Here are some points, one per row:
[ 0.97  1.85  1.31  1.04  0.87 -0.28 -0.08 -1.79  0.25 -1.99 -1.26 -0.11
 -0.38 -0.96 -0.69 -1.42  1.15  0.67  0.14  2.02 -0.12  0.35  0.90 -1.62]
[-0.48  1.74  0.25  0.32  1.26 -0.10 -0.25 -1.05 -0.11  1.31  1.33 -0.92
  0.27 -0.14  0.60 -2.53  0.83 -0.29  0.58 -0.39 -1.35  0.10 -0.81 -0.93]
[ 0.62  0.89 -0.79 -1.34 -0.24 -1.03  0.54 -0.24  1.61  1.04  0.12 -0.49
  1.00  0.67 -0.33 -1.42  0.72 -0.64 -0.72 -1.45 -0.30 -0.06  2.10  1.72]
[ 1.00  0.49 -0.43  0.75 -0.20 -0.51 -0.45  2.30 -0.07  0.77  0.17 -1.85
 -0.21 -1.46  0.22 -0.37 -0.28 -0.28  1.21 -0.33  0.07 -1.22  0.84 -0.40]
[ 0.07  1.45 -0.93  1.72  0.20  0.14 -0.85 -0.36  1.31 -0.73 -0.99  0.94
 -0.85 -0.41  0.02  1.26 -1.00 -0.24 -0.15  0.71 -0.76  0.18  2.70  0.63]
[-0.22  0.47  0.93 -0.30  1.53  1.18 -0.29 -0.35 -1.19 -0.96 -0.35 -0.51
 -0.52  0.77  1.67  1.43 -0.02 -0.31 -1.00  0.65  1.58 -1.93 -0.63  1.53]
[-0.24 -0.59  1.86 -0.44 -2.20 -1.35  1.05 -1.00  1.11 -0.31 -0.20 -1.77
 -0.35 -0.65 -1.13  0.83  0.44 -0.77  0.36  0.20 -0.41 -1.55  0.73 -0.07]
[-1.05 -0.10  0.30  0.20  1.18 -1.71  0.52  0.75  2.45  0.11 -2.10 -0.83
 -1.07  0.82  0.62 -1.14 -0.04  0.62  0.34  1.42  1.97  1.13 -2.15  0.34]
[ 1.94  0.11 -1.10  0.78 -1.75  0.07 -1.72 -0.04  1.03  0.35  0.48  0.05
 -0.44  1.54  0.57 -0.50 -1.63  0.80 -0.75  0.35  0.05 -0.81  1.15 -0.29]
[-0.78 -0.69 -0.75  0.95 -0.13  0.36  1.20 -0.23 -0.13  0.53  0.39  0.74
 -0.53  2.09 -1.50 -0.37  0.45 -0.78  0.91 -0.28  2.25  0.58  1.70 -1.31]
[-1.50 -0.39 -1.08 -2.68  0.93 -0.69  0.02  1.39 -1.73 -0.23 -0.57  2.02
 -1.07 -0.24  0.38 -0.48  1.60 -0.02  0.89  1.58 -1.89 -1.21  0.89 -0.74]
[-1.46 -1.69  0.26 -0.31  0.64 -0.54  0.89 -1.21  1.22 -0.38  1.17  0.22
  0.11 -0.05  0.94  1.31  0.19 -1.37 -0.03  1.72 -1.72 -2.02 -1.14  1.03]
[-0.55  0.21 -0.92  1.13  0.60  0.18  0.44 -1.76  0.14  1.30 -0.40  0.51
 -0.21 -0.61 -1.31  0.26  0.32 -0.89  0.18  0.23  0.18 -0.97  0.30  0.74]
[ 0.29 -1.41 -0.70  1.49  1.21 -0.77 -0.22  0.78 -1.73 -0.37 -0.69 -0.84
 -0.14 -1.56 -1.20 -0.02 -0.36 -0.55  0.20  0.67  0.52  2.02  0.71  0.47]
[-0.51  0.68  0.91 -0.43  0.24 -0.55  1.13  0.28  1.22 -1.45  0.99  2.23
 -0.20  0.24 -0.64 -1.13  0.03  1.11 -0.63 -2.13  0.66 -1.32  1.55  0.81]
[-1.21  0.51 -1.88 -0.91 -0.58 -0.31  0.80  0.49  0.46 -1.01 -0.34 -1.59
  1.05  0.84  0.90  1.05 -1.72  0.01  1.11  0.05  1.21 -1.29  0.84 -0.04]
[-1.73 -1.12  1.28  0.50 -0.28 -1.17 -1.24 -0.14 -0.21  0.95  1.70  0.26
  0.34  1.11  0.76 -1.17 -0.52  0.29 -0.35  1.22  0.25  0.87  1.53 -1.10]
[ 0.81 -1.08  1.57  1.23 -0.03 -0.29 -1.19 -0.67  0.29 -0.07  0.52  0.12
  1.35  1.61  0.71 -1.47 -0.26 -1.22  0.41  1.54 -1.35 -0.64 -0.57 -0.30]
[ 0.73  0.37 -1.41  0.25 -0.55 -0.30 -0.26  1.06  0.69  1.40 -0.76  0.53
  0.05  1.39  0.11  0.73  0.25  1.16 -1.35 -0.14 -1.00  2.02 -0.89  2.05]
[ 1.82 -0.45  0.56 -1.97  0.67  0.92  0.55  0.62  0.51 -0.22 -1.34 -1.20
 -1.05 -0.24 -1.40  0.03  0.55  0.47  0.09  1.32 -0.37 -0.49  0.26 -2.42]
[-0.31 -1.34 -0.37  2.56  0.50  0.50  1.00 -0.69 -0.14  0.26  1.23  0.15
 -1.70  1.74 -0.75 -1.96 -0.86  0.64  0.05 -0.30 -0.15 -0.19 -0.74  1.01]
[ 1.98  0.73  0.72 -0.64  0.93 -0.63  0.44  0.64 -1.91  0.37  1.07 -0.20
  2.00  1.07  0.20  0.02 -0.17  0.89  0.30  0.31  0.83 -0.89 -0.94  0.66]
[-1.69  1.07  0.70 -0.30  1.54  1.18  1.04 -0.31  2.18 -0.45  0.70  0.08
  1.25 -0.75 -0.24  1.12  0.33  0.13  1.90  0.12  0.43  0.46 -0.01 -1.71]
[-0.75 -0.08  1.13  0.34 -1.56  0.69  0.79  0.99 -1.74  0.20 -1.27  0.25
  0.50  0.25 -1.07  0.26 -1.26 -1.31  0.30  0.87  0.22  1.54  1.11  0.61]
[ 0.08  0.54 -0.36 -1.28  1.82 -0.32 -0.10  0.80 -0.86 -2.13 -0.04 -0.18
  0.83  1.77 -0.04  0.12 -1.30 -2.27  0.50  0.08 -1.38  2.10  0.40  0.82]
[-0.15 -0.81 -0.92 -0.54  0.44  0.50 -2.16  0.52  0.13 -0.99  0.61 -0.44
 -1.52 -1.63  1.38 -0.88  0.76 -1.50  1.24 -0.90  0.91 -0.61  0.71  1.45]
[-0.24 -0.94 -0.06 -1.54 -0.46  1.08  0.04  0.69 -0.79  1.53 -0.11  0.07
 -1.48  1.51  0.61  0.07 -0.51  0.53  1.18  0.11  0.46  1.07  0.58 -0.21]
[ 1.00 -0.17 -0.63  1.21  1.04 -0.23  0.64 -1.97 -1.54  1.19 -0.44 -0.40
 -0.84  0.72 -0.54  1.98  0.76  2.47  1.62 -1.02 -2.86 -0.12 -0.12 -1.08]
[ 2.24 -0.20  0.26 -0.22 -1.87  0.37  1.00 -0.21 -0.73  0.89 -0.37  0.18
 -0.77 -0.02  1.73  0.37  0.81 -1.22 -0.67  1.74  1.59 -0.68 -1.18 -0.18]
[-1.01  0.44  0.00  0.28 -1.18 -1.60 -0.09  1.65  0.41 -1.89 -0.51 -0.50
 -1.30 -0.51 -0.28  0.59 -0.39 -0.38  2.24 -0.21 -1.59  1.34 -2.17  0.27]
[-0.38 -1.19  2.43  0.49 -0.56 -1.06 -1.03 -0.57  0.50 -0.18  0.70 -1.24
  0.52  1.23  0.49  1.54  0.20 -0.32 -1.45 -0.93 -0.58  1.17 -0.04 -1.60]
[ 0.65 -0.10 -0.69  0.22 -1.08 -1.80 -0.28  1.30 -1.10 -0.24  2.65 -0.74
  1.10 -1.26 -0.62 -0.06  1.86  0.75 -0.20  0.31  1.19  0.97 -0.37 -0.50]
[-1.99 -0.18 -0.68  0.43 -0.24  0.83  0.45  0.67  0.26  1.48  0.21 -0.87
  0.01  1.09  0.88 -0.13 -1.26  0.11  0.71 -1.07  0.48 -0.89 -0.61 -1.11]
[-1.25  1.53  0.42 -1.93 -0.31 -0.08 -0.67 -0.70 -0.82  2.29 -1.04 -2.07
  0.73  0.37 -2.65 -1.43 -0.01 -0.47 -0.88 -1.13  0.56 -1.07  0.18  0.78]
[ 1.46  0.12  0.69  0.06  1.35  1.13  0.81  0.81  1.07 -0.32  1.06  1.02
  0.84 -1.04 -0.40 -1.33  0.36 -1.09 -1.58  0.78 -0.43  0.81 -0.94 -0.24]
[ 0.37  0.78 -0.21 -1.68 -1.35  2.63 -1.89 -0.55  0.46 -1.64 -0.13 -0.81
 -1.20 -0.20 -0.23 -0.83 -1.04  0.43 -0.54 -0.41 -0.07  0.78 -0.79 -1.26]
[ 0.32  0.71  2.71 -0.06  0.54 -0.59 -0.42  1.10 -0.52  0.17 -0.93  2.79
 -0.38  0.45 -0.77  1.05  0.87  0.00  0.11 -2.50  0.50 -0.24 -1.21 -0.07]
[ 0.38  0.30 -0.81 -0.44 -0.01  0.54 -0.63 -0.06  0.69  2.15 -1.52 -0.74
 -0.53 -1.08 -0.52  0.30 -0.73 -0.89  0.19 -0.39 -0.28  0.88  0.20  0.20]
[ 0.72 -0.54 -2.30 -0.09  1.21 -0.21  0.83  0.68  0.17  0.71  2.21 -0.09
 -1.36 -0.21  1.30  1.71  1.75 -0.83 -1.80  0.13  0.76  0.51  0.65 -0.67]
[-0.86 -0.44 -0.07  0.02  1.26  0.73  0.46  0.31 -2.17  0.68  0.20  0.03
  0.07 -1.56 -0.99  0.50 -2.20  0.98 -2.24  1.16  0.84 -1.07 -0.45  0.50]
[-1.44  0.60  1.28  0.83  1.18  0.11 -2.89  1.42  1.11  0.78  0.03 -0.49
  0.09  0.36  0.57  0.92  0.72  1.89 -1.29  0.71 -0.29 -0.11  0.27  0.79]
[ 1.09 -0.74 -0.13 -0.78  1.30 -1.94 -0.23  0.75  0.62  0.77 -2.07  1.16
  0.13  0.01  0.29 -0.34 -1.17 -0.15  0.27 -1.78 -0.97 -1.97 -0.84 -0.49]
[ 1.50 -2.00  1.38 -0.29  0.75 -0.57 -0.38 -0.46  0.57  0.01 -0.03 -0.97
 -0.84  0.08 -0.06  0.10 -0.78 -0.79  1.26 -1.04  1.28  0.94 -0.27 -1.05]
[-0.51 -0.11  0.49 -0.11  0.29  0.89  1.29  1.54  0.95  0.66  1.15  0.32
  0.47 -1.58 -0.53  0.24 -1.41  0.48 -0.40  0.59 -1.12 -0.36  1.97 -0.55]
[ 0.97 -1.77 -0.87 -0.48 -0.08 -0.19  0.12 -1.77  1.31 -1.37  1.25  0.73
 -0.81  0.09 -0.99 -1.27 -0.06  2.78  1.04  1.01  0.12 -0.28 -1.66  1.75]
[ 0.49 -1.09 -1.22  0.68 -0.23  0.32 -1.59 -0.49 -0.64 -1.99  0.05  0.06
  1.85  0.76  0.20 -0.70 -0.65  0.43 -0.55  1.29 -0.75 -0.54  0.22 -0.21]
[ 0.54 -0.69 -0.27 -0.35 -0.55  1.03  1.06 -0.90  0.17 -0.92 -0.16 -1.05
  1.58 -1.31 -0.66  0.09 -0.18  0.18 -0.05 -0.71 -0.52  0.17 -0.81  0.99]
[-0.61 -0.38 -0.35 -0.30 -0.95  0.48 -1.73 -1.79 -1.07 -0.88  0.18  1.07
 -1.23 -1.71  0.81 -0.79  0.77 -1.09 -0.53 -1.19 -1.37 -0.17 -0.66 -0.66]
[-0.76 -0.53  0.28 -1.03 -0.95  0.46 -0.32 -0.25  1.52  0.28  0.19  0.80
 -0.35 -0.63 -1.58  0.20  1.54 -0.07 -0.51  1.26 -0.06  0.57 -1.34  0.69]
[-0.39  0.91  0.64  0.33 -0.19  0.08  2.45 -0.65 -1.17 -0.40 -0.17 -2.02
 -0.96 -1.42  1.98 -0.95 -0.25  1.71 -1.86 -0.35 -0.30  1.13 -0.53  0.25]
These points spread out most along one direction. Where along it does each point below lie, from 0 to 99? 50 is the average, and the first point above lies past it. One standard deviation of the points above along it is 16.
[ 1.73  0.24 -0.64 -0.30 -0.91 -0.20 -1.24 -0.28  0.91  0.49  0.61  1.10
  2.04 -0.96  0.15  1.83 -0.98  0.45  0.60  0.86  0.39  0.93 -0.57 -0.91] --> 55
[-1.02 -0.28 -1.22 -0.85 -0.86 -0.77 -0.59 -1.92 -2.15  1.00  1.07  2.09
  1.06 -0.79  1.15 -0.69  0.36  0.03  0.90  0.44  0.32  1.20  0.97  0.79] --> 51
[ 0.72  0.35  0.08 -0.02 -0.18  1.06  1.39  0.13 -0.60  0.24  1.40  0.15
  1.02 -0.03  0.48 -1.16 -0.29 -0.33 -0.83 -0.67  0.29  0.18 -1.63 -0.57] --> 55
[ 0.49  0.84  0.78  0.54  2.18  1.21 -1.12 -1.49 -0.35 -0.16 -0.27 -0.06
  0.00 -0.93  0.41  1.32 -0.35 -0.52  0.91 -2.12  0.93  0.94 -0.32  1.00] --> 47
[-0.09  0.29  0.17 -0.64 -0.96 -0.52  0.32  1.56 -1.10 -1.55  1.09  1.17
 -2.48  1.30 -1.45  0.92 -1.31  0.56 -1.50 -1.75  0.90 -1.37  0.15  0.44] --> 36
[-0.25  1.78  0.74  0.51 -0.73 -2.63  0.87 -0.28 -0.51  0.89 -0.24  1.60
 -0.67 -1.17  0.91 -0.02 -1.64 -0.86  0.07  0.08  1.36 -0.63 -0.12 -0.45] --> 38
[-0.44  1.62 -1.69 -0.66  0.40 -0.27  0.27 -1.96 -0.25 -0.45 -1.37  0.47
  0.44  1.80  0.00  1.23  1.33 -0.26  0.21  0.33  1.16  1.38 -0.18 -1.28] --> 46
[ 0.00  0.86 -0.44  0.77 -0.69  1.20 -0.08  0.32 -0.01  0.43  0.80 -0.31
  0.98 -0.61 -0.60  0.97  0.42  0.39  1.61  0.28  0.81 -0.04  0.30  0.88] --> 40
[-0.09  2.03  0.05 -0.08 -1.41  0.69 -0.40 -0.05  0.27  0.75 -0.16  0.67
  0.15 -0.15  0.07  0.21 -1.16 -0.11 -0.46  0.35 -1.40  0.29 -1.44 -0.06] --> 50
[-0.59 -2.76 -0.04 -0.10 -0.47  0.03  0.44  0.28  0.33 -0.48 -2.95  1.72
  1.83 -0.96  1.91 -0.93  0.46  1.72 -0.44 -2.13  0.77  0.61  0.98 -1.19] --> 46
[ 0.97  0.61  2.12  0.04 -0.70  3.06  1.12  1.57 -0.75 -0.41 -0.54  0.01
 -0.03  0.53  1.49 -0.05  2.03  1.06  1.22  1.03 -0.32 -0.60  0.68  1.82] --> 54
[-0.90 -0.32 -2.09  2.34 -0.53  0.48 -1.05  1.36 -0.56 -1.20 -1.42  0.57
  1.09  0.27 -0.97 -0.09  2.11  0.26 -0.87 -1.05  0.18 -1.85 -1.19 -1.12] --> 53
[-0.32 -0.30 -0.51  1.43 -1.15  0.40  1.15  0.35  1.00 -0.65 -0.24 -0.75
  0.42  0.43  0.23 -0.53  0.68 -2.24 -0.62 -0.67 -1.78 -0.56  0.57 -0.21] --> 49
[-0.19 -0.66  0.26 -0.29  0.03 -1.34  0.34 -0.96 -0.26  0.06 -0.37 -1.82
  0.29 -0.02 -0.56  1.68  1.15  0.09 -0.61 -0.49 -0.52  0.54  1.22  1.57] --> 42
